Each row of this table is followed by its label. One hidden rule gives the labels. It looks at one to three of the table's principal directions, none of them among the few with the most spread.
[-30  15   9  22   5  -8   9 -13  16 -18 -34   6  10  36 -10   2  17  17
 -18   7 -14 -38  24 -11 -18 -22  16  11  20  51 -21 -13  -2 -17 -39   0
  18   8   3  34 -21   0   4   2   5 -23   4 -38  28  40  -3  -7   0] e
[ 25   3   7 -18   5  50 -18  23  13   7  17   6  44 -61 -15 -15  14 -30
  28  -5 -11  48 -25   7  21  69  -2 -11  19 -18   7  26  26  10   7  25
 -20 -11  11   6 -14   7  -5   5  22  25   2  41 -58 -23  -3  18  -2] d
[  4   2  14 -22  -6  35   3   1  20   8   8   7  23 -34 -35   0   4   2
  17  13  -4  15  -6  10  19  41   6   4  25  31  -4  18   9  -4  -4   9
   0 -18  -2   4 -20 -14 -10   2  19  21  10  40 -24 -18   7  16   4] d
[ 18  17   1 -32  -4  26 -47  -3   5 -19   1   0 -10 -23   1  -4   0 -28
 -21   5   3   6 -52  29  -8  52   7 -38  29 -48   3  41  18   5 -14  12
   1   2  23 -17 -34  -3   1  15  16  11   2 -31 -42  27 -10 -11 -19] d
[-23 -11  30  -5 -11   2 -17   8   3  -1 -29  28  15   8  -7   4   4  25
 -13 -12 -22  11  29 -23 -15   0  23 -18  -2  48 -19 -11  -1  -3 -48   9
  16   5  17  14 -30   5   6   8  13 -14   3 -30 -12  14 -12  17  -8] f
[ 14  -4   9  -6 -19   2  -6   2 -29  25  -1 -27 -13  -6  22  18 -20  -3
 -13  15   0  16  14  13   4   6  -7   0 -45  -2  28 -13   0  11  24  44
   0 -17  10 -28  21  -1  14 -10  -9 -21  11   5  -4 -28   5  -4 -13] e
[ -5  -3   0  18   0  -9   1 -16 -20 -28 -10 -34  -5  42  40 -16  -3  -5
 -20   5   2 -41 -24  16 -10  11   6  31  19  14   2 -20   8 -20  -3  20
  13   6  13  10  19 -20  23  -3 -17 -24   2 -34  44  46  18 -55   5] e
[ 43   4  49 -26 -49  93 -35  10  38  57 -46   8  66 -43 -68  17  43 -17
  21  33 -58   8   1  27  21  89  -7  -8 -19  47   9  17  47  17 -33 112
  -3 -43  38  23 -65  12  54  23  55  13  49  66 -84 -47 -18  25  12] f
[-16  -6  31  31   2 -18   7   7 -11   0 -25 -14  14  23  18  -2  20  -9
 -12   2   4  -5  13  -6 -33 -14   9  -6   6  20  10 -26  -1 -10 -11  -7
  15  18  10  20  12   8  12   1  -2 -15  -9 -35  21   8 -20  -8   2] e
[  2   0   4 -33 -34   2 -47  -6 -38  -4 -16  -2 -41 -12  17  18 -31   8
 -46  13 -11  39  -4  14  -1  39   6 -48 -39 -25  26  21  -2   0  -8  36
   7 -12  25 -33  -7  -1  25  -3  -5 -24  10 -42 -28   2   4  -5 -27] f
[  4  13 -24 -24 -61  59  16 -15 -17  60  -5  -4  -6 -14 -51  16  18 -20
  14  82 -25  29 -55  60  35  49 -53  -5 -14   4  58  41   9  -7  76  63
 -19 -49 -11   7   2   0   8 -12  -3  38  46  51 -21 -31  15  -7 -22] e
[ 18   5 -11 -32   5   8 -47  17 -18 -11   3   7 -15 -16  39 -15  -5 -12
 -21 -26 -13  42 -34   2  -6  44   7 -39  -8 -67   6  30   6   8   3  -1
 -11   9  21 -29  -6   2  11   9   7  -3 -15 -28 -52   8  -4  -7 -17] e
[-34  -6 -24 -26  13 -36   8   5 -39 -14  26  17 -37  -7  35  -5 -46  31
 -22 -18  19  47   6  -3  -2 -27   2 -15 -14 -11   6  11 -33  -3  25 -42
   1   6 -20 -36  28 -13 -38 -11 -30  -3 -22 -30   9   3  24   4 -32] e
[ 57 -19  10 -24 -13  25 -63   6  -2  26   1 -18   8 -13   4 -12  13 -18
   9 -30  -6  34 -43   6   7  65  11 -22  -9 -48  10  11  35  11  13 -13
  -4  13  16 -35   4 -10  23  14  29  30  -5  34 -76 -29 -37  -1  48] e
[  8  -5  53 -38 -58  62 -34  10  -7  46 -42   8  27 -30 -27  15   4  18
 -26  30 -52  47  35  18  12  75  15 -14 -51  60  19   0  24   7 -20  85
   9 -45  33  -8 -25  -7  40   3  26 -13  43  47 -67 -40   2  10 -10] f
[ 17 -25  19  41   0 -29  11   0   8  -2   4  -5 -11  22   6   8   5  -2
  19 -23  16 -32  34 -45   5 -29   9  27 -14  -1 -21 -39   2   1 -13 -23
   2  13   3   3  18   6  22  -7  -1  -5  -2  30  41  -9 -17  -5  36] f
[  5  20   8   6  40  -5  35  -1  13 -32  -2  11 -13 -10   2   3 -16  -5
   2  -9  27 -53  23   0   7  -7  -5  31  10   1 -28  21 -20  -9 -40  14
  10   7  -9  -6 -24 -15  12  -9  13 -16  -8 -25  42  10  23   0  -6] e
[ -8  -4 -18 -22 -25   4 -23  14 -22  15  34  -3  -2 -24  17 -16  -9  -9
  -5   5 -15  74 -20  -2   3  18   7 -28  -1 -22  26   3   4   9  57 -30
 -22  -7  -3 -14  36  -2 -28  -9 -13  15  10  37 -41 -23   9  -7 -21] d
[ 44  14   0 -34  11  28 -56  25   2  -9  11  18 -16 -66   8  -5  -3 -36
  -7 -28  -1  57 -11 -10  -2  72  11 -55 -17 -98   1  53  14  26  -6   4
 -29   5  25 -39 -19  15  14   6  28   9 -19  11 -73 -18 -13  23 -11] f
[-45 -24  24  49  -1 -44  65  -4 -39 -18  19 -30 -13  19  17  21 -17  -1
   2  33  42 -20  31 -17   4 -44 -10  41  12  58  19 -57 -22 -25  21  -3
  23  -6  -6  16  60  -6 -12 -25 -38 -23  11  -1 110   5  23 -26 -20] e
[  0  -8   6 -20 -10  40   5   6   8   3   2  21  30 -36 -29  -2  -6  15
  17  -1 -25  24   6   3  39  49  -3  19   0  38  -8  12  11  -5 -12  39
  -3 -27   6  15 -19  -5   8   2  11  10  17  49 -23 -16  23  12  -2] d
[  5   6   0  10 -11  13   4 -11  11 -16  11  13 -14 -20  -9  -4 -13  -8
   9   7  12   4   7  -9  14  25  13   6  15   2 -13  21   2 -10  -9   3
 -14  -4  -6   8 -15  -6  -3 -24   0   8  -1   7  16  15   7   3   3] e
[-18  11 -34 -25 -21 -12 -37 -24 -30  -8  -9   0 -57  36  23  10 -32  20
 -46   8  -9   4 -19  10 -14  -9  14 -34 -11 -17   4  17 -13  -3   3  -1
   4   7   3 -27 -10  -6 -17 -13 -14 -22   0 -81  -1  47   3  -7 -32] e
[ 25   2 -14 -35 -42  42 -52 -10 -31  48 -17 -15  -4  -8  -1  14 -17   5
 -15  13 -31  46 -21  33  19  51  -5 -19 -45   2  31  18  22  11  29  62
  -6 -18  12 -32  -9  -3   8  -7   9  -1  20  -6 -65 -16 -10  10  -8] d
[-13  25 -23  -3  -8   3   9 -10   0  30 -40  17   0  20 -12  14   5  21
 -13  19 -25 -11  23  23 -15 -44 -26  -5 -47  18   9  13 -12  13   1  48
  -6 -12 -10   6 -23  18   7   7  -7 -14   4 -32  -8   5   1  15 -18] f
[  62   -4  -49   -3  -46   19  -89  -10  -41   27   17  -37  -22  -11
   23  -23   22  -56    9    7   -6   91  -81    6    8   79  -13  -54
  -22 -117   60   29   47   12   90  -13  -47   12    9  -31   55   10
   21  -10   -5   40   -1   28  -74   -3  -37  -31   42] d
[-21  -1  40   9  13 -15   9   1  19 -31 -42  28  -8  27   8  18 -11  36
 -27 -22 -11 -62  62 -29 -22 -29  30  12  -9  53 -52 -19 -17  -3 -94  33
  27   3  27  13 -53   2  26   9  10 -50  -6 -57  41  36   5  10 -17] f
[-69  31 -63 -13 -45 -23  35 -29 -32  32 -33  28 -39  67   5  10 -18  51
 -31  54 -43  -4   3  27 -15 -86 -32  -4 -32  66  19  18 -48 -14  43  25
  -3 -17 -36  18  -8  -5 -17 -20 -39 -23  28 -74  35  28  38 -11 -60] e
[ 39 -23  25   3  27   2   0  21  32  -4  28  -3  33 -22   0 -17  17 -10
  43 -41  14  -8  -1 -29  16  15  12  25  21 -12 -27 -18  17   9 -13 -33
  -2   8   3  -6   6 -10   7  15  21  23 -10  68 -17 -33 -13   3  48] e
[ 14  14  10 -31 -16  10 -64 -17 -12   4  -7 -20 -31   0  25   3 -21   6
 -47   4  10  26  -1  15 -30  27  42 -37 -11 -16   6  10  16  15  -2  -1
   3   2  15 -54  -9 -18 -21  -5   3 -10 -11 -37 -41  29 -23  -4  -3] d
[   5  -24  -16    9   10  -17   -9   18    6   -6   38    9   13   -2
   23  -51   33  -19   34  -38   10   50  -49  -27  -18   10   11  -11
   43  -50   -3    1   11    1   51 -100  -30   29  -12    7   46   -4
  -19   10  -11   55  -35   55  -17   -1  -15  -19   36] e
[ 27 -25  11  -9  44 -13 -31  14  34 -52  53 -10  22 -17  23 -35  -3  -4
  27 -67  25  -1 -34 -40  13  27  48   1  76 -31 -45 -13  16  -8 -36 -91
   9  35   3  -7  -2 -22 -28  11  20  19 -28  10 -25   9 -17   0  46] e
[-19 -10  11 -14   1  -3   6   3   0 -14  11   5   4   0  14 -13  -5  23
  -2  -6  -1  13   0 -12  -5  12  25  12  28  40 -16  -6  -4  -9   2 -20
   4  -6   3  -3   7 -25 -16   0  -6   1  -8  16  11  12  18 -11  -4] e
[ -3   2  18 -23  65 -25 -17  20  39 -87  17  40 -17 -19  24  -8 -20  21
 -10 -72  12 -33  21 -62  -7   8  53 -11  52 -23 -82  16 -18  -2 -99 -48
  15  26  28 -12 -54 -11  -6  19  26 -28 -38 -45   9  42  12  17 -12] e
[ 13  20  11 -47 -17  46 -55  -9  12  20 -36  -1  -2  15   7  13 -10  27
 -44   2 -44 -17  12  23 -15  29  36 -13 -27  24 -19   5  19  24 -38  71
   7 -22  33 -30 -57  -7  -1  10  22 -35  11 -35 -55  28  -6  10 -24] d
[ -8   4  10 -20  25  -5  28  -5   1   4   9 -11 -15   7   5  24 -30  17
 -12   5  27 -48   4  32   0 -37  -5  22   0  19  -8  -7 -19   8  -9  15
  25 -10  -7 -31 -16 -13 -31   5  -5 -11  -5 -28  24  -1   9  11 -27] e
[-33   8   7  17   6  -6  58  -4  22  11 -31  28   4  28 -33  17   5  37
  -1  11 -18 -50  56  -5   0 -55  -9  31 -21  60 -22 -13 -28 -10 -32  15
  12 -11 -18  33 -24   7   7  -5   0 -19   7  -1  42  -8  16  22  -7] d
[ 18 -14  34  -5  14   4 -16   9  30 -27  26  -9  15 -27  -8 -12   2  -2
   6 -21  14   4  15 -27   8  31  39  -1  30  -7 -22 -18  15   0 -32 -46
   7   4   8  -5   4 -13  -7   3  18   6  -4  46 -17 -14  -7   4  34] f
[ 10  -4  -2 -22  -1  11  10  14  21  26  31  10  20 -30 -10  -3 -12  18
  19 -14 -13  23  25  -7  25 -12   5  20 -18  16 -11  -9   1  20  19 -13
 -13 -21 -15 -15   4  -6 -23   0   3  13  11  78 -35 -51  12  20   4] e
[ -6   0  12  15  13 -32  21  -2  29 -17 -20  25 -25  34   1   6   5  32
 -13 -16  -1 -55  58 -31 -19 -58  12  10 -30  -3 -37 -19 -21   7 -49 -16
   5   0  -1   3 -15   7  21   7  -5 -24 -13  -3  37  11   3   3  16] f
[-30  18 -26  23 -13 -13  24 -11 -16  12  -8  -3  -5  16  -1   1   5 -10
  -5  33  -1   6  -4  16 -18 -36 -20  -4   0  13  25   5 -12  -6  39   1
 -11   2 -18  24  15  13 -15 -13 -22   0   3 -25  28  12   5  -6 -25] f
[ 19 -24  38 -43  -3  15 -80  21  18 -26  46   9  21 -67  20 -25 -23  19
  -7 -52   0  91  34 -58   4  65  84 -29  17   5 -35 -16  35  26 -26 -50
 -11  -5  30 -45   5 -22 -37   7  17   9 -12  73 -78  -5 -10  13  20] e
[  4   9  -1   7 -16  10  -6  -1 -11  29 -16 -14  -2  -2 -18  18  13 -14
 -13  25 -10  15   4  17  -2   4 -17 -18 -31 -20  33  -1   8   7  23  17
  -3  -8   2   0  10  21   7  -1   1  -1  11   9 -20 -21 -17   9  -5] d
[-30  27 -34 -12 -17  -6   2 -23 -39   9 -13  -2 -26   9   2  13 -21   3
 -23  41   5  20 -19  34  -4 -15 -25 -18  -4  18  34  32 -18 -13  33  22
   5  -2 -19  -9   1  -7 -19 -17 -16  -5  12 -67  10  22  12  -5 -40] e
[  15   16  -42    9  -17   24   -6   -2  -28   14   22  -35    6  -10
    2  -17   30  -73   18   43    4   33 -104   47   11   47  -48  -19
   39  -68   63   34   20  -12   88    1  -23    4   -7   18   36   10
   -3   -7   -8   39   16    1  -18    0   -6  -36  -13] d
[-11  20 -35 -42 -38  31 -11 -12 -28  42 -25   3 -11   2  -4   2  -6  13
 -20  41 -34  40 -40  61  -9  22 -27 -31 -28   6  43  45  -7   2  47  55
 -15 -24  -7  -8 -13  -1   0   0 -13   5   7 -31 -39  -4  16   4 -36] e
[ 14 -13  18 -24 -37  21 -14  10 -26  35  -9 -20  10  -7  10  -3  -2   1
 -12  15 -28  32 -12  27  13  43  -8  -1 -33  12  34  -6  10  -3  28  32
   5 -21  11 -14  21 -15  35   1   5  -3  29  39 -38 -49  12 -19   1] f
[-43   3 -37  16 -30 -29  10 -15 -15  19   3 -10  -8  57  15 -23  21  11
  -8  31 -14  19 -17   1 -36 -57   1  -9  15  24  23 -23 -10  -7  65 -57
 -13   8 -27  21  49  -5 -34 -11 -35  11   5  -6  21  24   3 -31  -3] f
[-22 -28 -11  22  -6 -16  21   9 -22 -13  74 -23  13 -22   7 -21   6 -34
  38  16  36  58 -50 -19  27   8  -6   4  68  -9  30 -26   8 -19  75 -81
  -8   5 -20  15  74  -7 -56 -19 -28  46   8  55  24  -7   2 -25   2] f
[ -9  -8  -2  19 -40  -3 -11   6 -32  30  -4  -8  -8  13  16   5   1  -5
 -10  19 -20  44  18 -16   1  -8  -1 -17 -39   0  30 -25   3   2  34   9
 -11  -5   1   4  32  17   2 -25 -14 -13  19   0  -7 -14 -11  -3 -11] f
[-18  24 -18 -29  17 -30   2   1  -1   2 -32  30 -38  24  27  16 -19  41
 -44 -13 -12 -21  30  16 -41 -69  -8 -25 -56 -21 -11  19 -35  25 -21  20
   1  -4   2 -30 -33  14   1  23 -17 -33 -27 -66  -3  15   8  16 -41] e
[ 21  -9  23  -8  17  12 -28  10  11 -36  14   0  12 -34   9  -8 -17  -8
   1 -36   5   1  11 -25  15  50  32   8  20  -3 -31  -1  17   2 -44   4
   5   6  24  -9 -14 -11  11   3  22 -10  -2  16 -13   6   6  -1   9] f
Here are more rows. What is the label of each one?
[  6  -6 -19   6 -48  -8 -42 -24   6  17 -24  14 -23  43 -13   1   3  26
  -8  -2 -33   3  12 -28   0 -16  18 -23 -26   9 -11  -6   5  -4 -15 -16
  -5  10  -5   9 -15   4  18 -12   4  -4  17 -17 -20  13 -23   3  33] >> e
[ 16   9  -8 -36  24  25 -16  -2   7 -19  -6  19  19 -31  -1  -3 -24  10
   8 -27  -1 -11 -20  22  20  35  -9  15  12  15 -25  40   6   4 -36  52
   7  -4  10 -15 -49 -16   9  20  18   2  -5 -23 -24  17  18   7 -10] >> d
[ -68   20  -33   15   -8  -28   97  -10  -15   29  -38   30  -13   44
  -25   28  -12   45  -17   50  -25  -47   51   37   -4 -112  -64   29
  -62   61   21   -6  -58   -7   14   50    8  -30  -39   39    0   22
    6   -4  -42  -30   22  -30   70  -15   49    9  -54] >> d
[  -8  -36  -19   10   -1  -35   -6   24  -29    0   48   -8    8  -16
   31  -50   18  -16   16  -31   14  100  -44  -15  -11   12    1  -29
   16  -67   38  -11    5   -8   83 -122  -26   27  -21    1   91    3
  -22    2  -32   53  -35   65  -29  -34  -11  -20   33] >> f
[ 29  38   5 -29 -16  71 -14  -7  16  51 -43   0  24 -21 -43  21  30 -30
  -2  47 -20 -17 -35  75  -7  42 -37  -9 -16  -1  26  50  25  23  10 101
  -6 -30  15  -7 -56  11  18  24  28  19  20   1 -52  -6 -15  11 -23] >> e
[ 48   1  35 -12  70  -1 -36   8  74 -44  18  -1  18 -11  -3 -10  13   1
  18 -69  31 -63  17 -46 -16   5  60  12  54 -22 -80 -11  21  24 -83 -55
  12  29  19 -30 -44 -17 -18  31  48   3 -37  15 -20  23 -32  21  53] >> e
[ 10  16 -38  19 -38  19  12  -8 -21  40 -24   4   1   9 -20  -4  23 -29
  16  39 -27  16 -24  25  18   9 -55  -1 -36 -20  43  29   1  -8  50  41
 -25  -7 -20  27  14  16  41 -16  -3  15  31  12  -8 -22   6 -15   3] >> e
[ -3   2 -14 -44 -26  12 -33 -11   1  -1  11  14 -26  17  27 -27 -19  36
 -23  -7 -23  23 -12  -3  -4  21  40  -5   5  14 -21  13   0  -1   9 -24
 -10  -9  -4 -30  -7 -39 -17 -12  -4   2   3   5 -29  24  20 -21   0] >> f
[  20  -38   10   32   37  -24    5   16   27  -40   53   -9   24  -12
   -8  -32   14  -22   46  -49   33   -6  -11  -50   23    5   18   12
   54  -43  -25  -34   11  -12  -18 -103    2   36  -15   20   38   -1
  -11   -1   10   31  -14   52    9  -18  -16    0   66] >> e
[ 24 -12   0  -3 -19  17 -42   6  -4  18   6  -9  28 -15   5 -30  12 -21
   9 -15 -11  45 -20   4  -5  35   8 -17  -3 -20  15  -1  28  10  21 -18
 -15  13   0  -2  21  -2   7   3   8  25   4  34 -54 -17 -17 -10  31] >> e
[  0 -16  -2 -18  47 -10  13  22  -7 -28  55 -25  15 -22  42 -32 -10 -16
  15 -36  31  14 -62  16  -4  24  12  14  66 -28  -2   2  -2  -7  34 -62
   2  19  -4 -15  31 -24 -42  11  -8  24 -37  11  -1  -5  14 -14  -7] >> e
[-36  18 -34  14 -13 -23   6 -12 -22  13 -15 -12   2  33   8  -8  10   4
 -18  32 -11  14   4  15 -32 -52 -16 -13 -11  18  31 -11 -10   2  41  -7
  -8   5 -19  17  33   8 -17  -3 -28 -10   7 -31  14  18   7 -17 -16] >> e
[  3  31 -22 -24 -29  27  16 -17 -46  56 -27 -27 -13   9   6  23 -20  -3
 -23  62 -12  -4 -10  74  11  -3 -53  18 -60  26  55  21  -8   6  56 100
   3 -35 -13 -31  10 -15  16 -14 -11 -17  39 -20  -4 -22  28 -20 -39] >> e
[   8  -26  -12  -14   50  -22  -23   33   24  -14   56   18   41  -30
   30  -50    9    6   40  -81   19   62  -20  -39  -20  -16   32  -17
   44  -39  -29   -9    8   24   18 -111  -23   37  -15  -14   24    0
  -62   24   -3   47  -59   37  -53   -8  -24   24   33] >> d
[-15  -7 -12   2   8  -8  13  10   3 -12  10  28   8 -18  -4  -2 -11  17
  10 -17  -8  19  24 -19  12 -15  -5   2 -13   2 -11  -1  -9   5  -9   2
 -11  -7  -4  14  -2  16  -6   2 -13  -2  -7  13   4  -3  15  17 -10] >> d
[ 20 -18 -14  34  19 -20  -8   9  -7  -9  36 -22  11  -7  16 -19  14 -44
  31 -25  31  18 -36 -15  -1  -3  -9  -5  26 -63  14 -14  16   4  35 -55
 -15  32  -7   6  43  17 -15   0  -9  29 -21  14   2  -3 -28  -8  28] >> d
[  0  -1  45 -10  13  14  19   0  25   1 -11  16   6 -24 -42  27  -2  20
   9   7  18 -20  51 -16   8   7  14  13   2  54 -25  -1  -6   1 -48  18
  20 -16   4 -12 -31 -11  -2   2  26  -3   1  21  14 -15  -2  35   7] >> e
[ -9  -7  33 -10 -20   4  32   5 -29  37 -27  -6 -14   3   6  44 -32  26
 -22  23  -8 -17  45  26  11 -17 -19  21 -68  49  18 -18 -21   3  -8  84
  23 -33  10 -20 -11   2  25  -7  -8 -38  19 -14  22 -39  16  15 -37] >> f
[ 56  12   0 -10  21  10 -77  -4  45 -10 -30  15  -2   3   3  -6  23  -3
   0 -52  -8 -19   7 -28 -39  16  36 -35 -11 -58 -45  22  28  37 -59   5
 -18  25  30 -24 -55  16  22  31  34  -2 -39 -26 -54  36 -47  23  42] >> f
[ 21   8  48 -10  42   5  25  21  20 -23 -10   8   7 -35  11  31 -25 -11
  -3 -21  20 -72  30  14   3  -6 -10  26 -11   3 -31   6 -12  18 -73  79
  24 -11  31 -16 -58   5  31  23  21 -36  -2 -28  23 -14  15  15 -38] >> f
[ 27   6  -4   2  19  18  19   2 -27   8  16 -40   8 -24  11   5  -4 -54
  13  19  35 -18 -57  58  16  31 -48  29  10 -36  38  17  12   2  48  46
   2  -5   2 -19  23  -6   7   6  -4  17   5   9  14 -13   9 -27 -15] >> f
[ -2  22  14 -36  34   5  -7   1  12 -18   0  -8   6  -9  19   8 -25  18
 -24  -8   9 -32  12  19 -10  -8  20   8  14  27 -23   4  -7  11 -39  26
  23  -6   9 -31 -35 -22 -23  13  13 -29  -4 -44 -10  17  14   5 -28] >> e
[ 33   4   7  28   7  10  44   5  23  10   5 -14  22  -8 -18   9  22 -39
  42  19   9 -62 -12  17  25 -12 -47  42  -2 -14   6  -4   4   4   4  46
  -4 -14  -3  23  -5  11  39   7   6   7  23  41  30 -34   8 -14  13] >> e
[ 16  44 -54  -7 -49  33 -13 -33 -15  79 -85  12 -27  52 -31  27  26  -2
 -25  59 -49 -28 -22  78 -22 -29 -71 -28 -96 -32  49  50  -2  21  33 111
 -20 -21  -9   1 -41  36  51   9  -5  -3  20 -60 -33   8 -17   5 -15] >> f
[ 26  22 -30   9  16   1  52 -10  -4   4 -12 -12 -27  11  -8  39 -16 -23
  13  23   6 -92 -29  49  39 -27 -73  35 -30 -39  13  28 -25  -5  -4  86
   9 -15  -7   6 -33  17  45   0  -1 -23  20 -44  46 -20  24  -1 -28] >> f
[ 16  18  13 -31  -7  34   2  -9 -31  31 -32 -24  -3 -19   1  28 -29  14
 -31  34  -3   0  24  59  14  29 -24  16 -68  23  35  12   2  10   4 108
  13 -39   8 -42  -6 -12  24  -2   0 -30  15 -10 -16 -22  21   2 -20] >> e
